One turn sends every row of this set to another row. A few are shown first. Where does it send the rows asked after them?
vegu: [-0.52, 1.68, -1.80, -0.46, -0.37, -0.63, 0.37, 0.10, -0.48, 0.74, 0.77, -1.04, 1.76, 0.49, 3.15, -1.95, -0.97, -2.23, 0.90]
Zapu: [0.36, 2.98, 1.94, -0.45, -2.19, 0.41, -0.02, 0.50, -0.02, 0.64, 1.84, -0.05, 2.06, -1.72, 0.87, 0.16, -0.82, -1.12, -0.25]
vuf: [0.60, 0.47, 0.85, -0.85, 0.05, 0.77, 0.81, -0.25, -0.61, -0.71, -1.06, -1.87, -0.60, -2.89, 1.51, 0.99, 0.66, -2.25, -0.88]
Non: [-0.73, 0.79, -0.85, -0.72, -0.99, 0.09, -0.46, -1.36, 0.02, 3.75, -0.37, 0.32, -0.46, 0.15, -1.02, -0.48, -0.02, 1.05, -1.49]
Gud: [-1.60, -1.29, -1.54, -1.69, 1.34, 0.60, -0.13, -1.41, 0.32, -0.61, -1.78, -0.32, 0.10, 0.51, 0.70, -0.81, -0.62, -0.73, -0.48]
Sab: [0.84, -2.34, 1.52, 1.93, 1.53, 0.44, 0.04, -0.62, -0.12, 0.49, -1.18, -0.54, -0.28, -0.47, 0.61, 0.06, -1.44, 1.92, 0.06]
Palir: [-1.49, -1.06, -1.14, -2.08, 0.45, -0.18, 1.01, -0.51, -0.16, -1.28, -1.56, 0.65, -0.30, -0.38, 1.34, -0.26, -0.54, -1.24, -0.47]
gos: [0.14, 1.95, -0.49, 2.52, 1.30, -0.25, -1.64, -0.46, -2.66, 0.99, -1.05, -1.04, 0.34, -0.12, 2.20, -0.37, -0.99, -0.20, -1.54]
pafu: [0.64, 1.07, 1.10, 0.87, -0.24, -0.31, 0.88, -0.09, 0.60, 1.86, 0.22, -0.71, 0.46, 1.29, -0.31, 2.37, 0.76, 2.41, -1.37]
Nozuz: [1.17, -1.24, 1.12, -0.17, -1.86, 3.00, -0.66, -0.75, 0.14, 2.01, 0.70, 0.76, 1.13, 0.02, 2.46, -0.44, -1.63, 0.40, 0.94]
fako: [1.53, -0.91, 1.31, -0.48, -2.18, 2.58, -1.30, -0.83, 0.08, 1.91, 0.96, 0.46, 1.11, -0.24, 2.38, -0.56, -1.50, 0.75, 1.00]
nenuv: [0.92, 2.00, 2.60, 0.07, -2.07, 1.49, -0.41, 0.80, -0.08, 0.59, 1.60, 0.80, 1.47, -0.92, 0.49, -1.23, -0.24, -0.57, 0.15]
tetuk: [1.84, -0.12, 0.00, -2.86, 1.20, 0.68, 2.02, 0.09, -1.43, 1.22, 1.78, -1.80, 2.00, 0.29, 2.67, -0.21, -0.59, 0.51, -0.51]
gul: [-0.57, 1.90, -0.93, -1.21, -0.66, -0.23, 1.03, 0.33, 0.53, 0.87, 0.87, -1.96, 1.32, 1.29, 3.23, -1.38, -1.06, -1.60, 1.18]
ganiz: [0.50, 2.17, 2.49, -0.11, -1.83, 0.35, -0.50, 1.02, -0.52, 1.05, 1.94, -0.03, 2.21, -1.09, -0.20, -0.60, -1.10, -0.48, 0.53]
Laga: [-0.43, 2.21, -0.80, -1.17, 0.04, -0.25, 0.97, -0.70, 0.07, 1.20, 1.04, -2.17, 2.33, 0.58, 3.29, -1.56, -1.54, -0.86, 0.75]
lipuv: [1.20, 1.79, 2.41, 0.89, 0.74, 0.60, 1.39, -0.05, 0.14, 1.69, 1.63, -0.34, 0.20, 0.75, 0.43, 1.65, 0.56, 2.15, -1.13]
bev: [0.19, -1.72, 0.71, 2.61, 2.55, 0.53, -0.72, -1.22, -0.71, 0.13, -0.12, -1.26, -0.25, -0.50, 0.57, -0.29, -1.84, 0.56, 0.22]
Pebif: [-1.31, -0.75, -1.20, -2.04, 0.95, 0.56, 0.19, -0.39, -0.20, -2.00, -1.31, 0.22, 0.17, -0.05, 1.01, -0.89, -1.60, -0.64, -0.83]
popab: [2.30, 0.03, -0.04, -2.56, 1.55, 0.73, 2.12, -0.01, -1.29, 1.18, 1.55, -1.64, 2.12, 0.45, 2.04, 0.14, -0.95, 0.14, -0.69]
ses: [-0.09, 0.92, -0.86, -0.53, -1.11, 0.13, -0.63, -1.52, -0.26, 3.40, -0.24, 0.25, -0.91, 0.70, -1.12, -0.30, 0.04, 1.12, -1.47]
Fam: [0.31, 1.51, 1.54, 0.96, 0.22, 0.56, 0.68, -0.22, 0.06, 0.98, 0.88, 0.11, 0.00, 1.12, 0.03, 2.47, 1.06, 2.37, -0.60]
sef: [0.27, 1.42, -0.55, 2.83, 0.93, -0.18, -1.18, -0.61, -2.91, 0.86, -0.88, -1.48, 0.01, -0.11, 1.91, -0.08, -1.35, -0.28, -1.42]
bedu: [0.41, -1.78, 0.37, 2.38, 1.91, -0.33, 0.35, -0.94, -0.05, 0.17, -0.52, -1.47, -0.72, -1.04, 0.52, -0.41, -1.48, 1.57, 0.57]
mubi: [-0.13, 0.29, 0.72, -1.17, 0.08, 1.04, 0.92, -0.29, -1.23, -0.75, -0.74, -2.12, -0.56, -2.83, 1.64, 0.92, 0.52, -2.13, -1.05]

lipuv -> Gud
Palir -> nenuv
And these:
Pebif -> ganiz
tetuk -> ses
popab -> Non

One turn sends every row of this set to another row. A few are shown first. Where does it send the rows asked after them?
tovup: [-0.98, 1.61, 0.35, -0.28, -1.37, -1.88, 3.98, -2.17, -0.19, -1.22, 1.11, -1.95, 0.46, -2.18, -0.06, -0.43, -1.60, 0.84]
zup: [-2.75, -0.72, 0.61, -1.77, 3.00, 0.98, 1.74, 0.72, 0.94, -0.44, -0.72, -0.29, -0.80, -2.36, 0.78, -0.01, -1.10, 0.82]
risag: [-0.52, -0.61, -2.07, -0.76, 1.95, -0.63, 2.32, 0.16, 0.22, 1.39, -0.40, 1.06, 1.18, -2.69, -0.50, -0.96, -3.14, 3.53]
tefi: [-0.76, -1.72, -0.96, 2.94, -0.58, -0.80, 2.97, 0.42, -2.22, -0.19, 1.90, 0.18, 0.86, -1.70, 0.71, -1.09, -1.65, 2.12]
nezu: [-2.36, -0.49, -1.85, -2.28, 0.17, -0.71, 1.46, -1.48, 1.52, -0.09, 0.96, 0.49, -0.51, -1.07, -0.20, -0.09, -1.29, 3.15]
Bepu: [-1.32, -0.76, -0.96, 0.98, 3.90, 0.23, 1.97, 1.93, -1.69, 0.76, -0.21, 0.58, 0.51, -1.85, 0.75, -1.59, -1.77, 0.52]
Tafuv: [-3.94, -0.08, -0.35, -1.07, 0.42, 0.66, 1.58, -1.53, -0.43, -1.10, 1.35, -0.40, -0.49, 0.09, 0.44, -0.24, 0.58, -0.24]
refo: [-3.71, -0.07, -0.01, -1.42, -0.46, 0.56, 1.12, -1.01, -0.77, -0.36, 0.34, -1.05, -1.12, 0.30, -0.13, 0.00, -0.07, -0.27]
sitiz: [-2.72, 1.54, 0.18, -2.12, 0.00, -0.84, 1.01, -0.85, -1.16, -1.93, -0.61, -2.67, 1.24, -1.59, 0.39, 1.07, -0.91, 0.90]
beze: [-3.03, -1.41, -1.14, 1.77, -0.55, -0.61, 2.61, 1.12, -1.37, 0.85, 3.11, 0.58, 0.15, -0.67, 0.37, -1.29, -1.18, 1.81]
Kekig: [-0.75, 0.70, -0.79, 0.94, -0.19, -2.11, 3.95, -0.75, -2.46, -1.19, -0.62, -2.40, 1.87, -1.12, 0.54, 0.89, -2.30, -0.39]
gako: [-1.12, -0.70, -0.19, -1.96, 1.54, 1.46, 1.57, -1.38, 0.25, 0.22, 2.21, 0.78, 0.25, -0.80, 1.20, -1.85, -0.02, 1.42]
nusav: [0.54, 0.75, -0.88, -0.38, 2.51, -2.35, 2.37, 1.90, -1.81, 0.88, 1.08, -0.44, 1.13, -2.03, 0.86, -1.48, -3.12, 1.56]
Zadon: [-0.16, 0.40, -2.12, -1.10, -0.85, -2.16, 2.55, -1.73, -0.38, -0.70, -0.23, -1.13, 1.89, -1.74, -0.13, 0.83, -2.74, 3.23]
femi: [-1.37, -0.52, -0.71, 0.98, 3.08, 1.51, 1.23, 1.84, -1.40, 1.18, -0.64, 0.03, -0.01, -2.10, 0.17, -1.31, -2.24, 0.40]
Fuge: [-1.39, -1.91, -1.14, 1.27, -1.77, -1.23, 3.15, 0.21, -1.62, -0.27, 2.47, -0.57, 0.50, 0.40, 1.26, -0.39, -0.81, 1.61]
nutav: [-0.76, -0.18, 0.28, -1.33, 2.18, -0.38, 3.11, 0.66, -2.11, 0.67, -2.02, -1.01, 2.89, -2.50, 0.10, 0.23, -2.83, 0.61]
domag: [-0.14, 0.09, -0.42, 0.55, -0.29, -1.34, 2.79, -0.31, -2.92, -0.74, -1.15, -2.46, 1.26, -1.11, 0.34, 1.31, -3.08, -0.51]

Fuge -> tefi
gako -> tovup
And these:
nezu -> Zadon
refo -> domag
zup -> sitiz
Bepu -> Tafuv

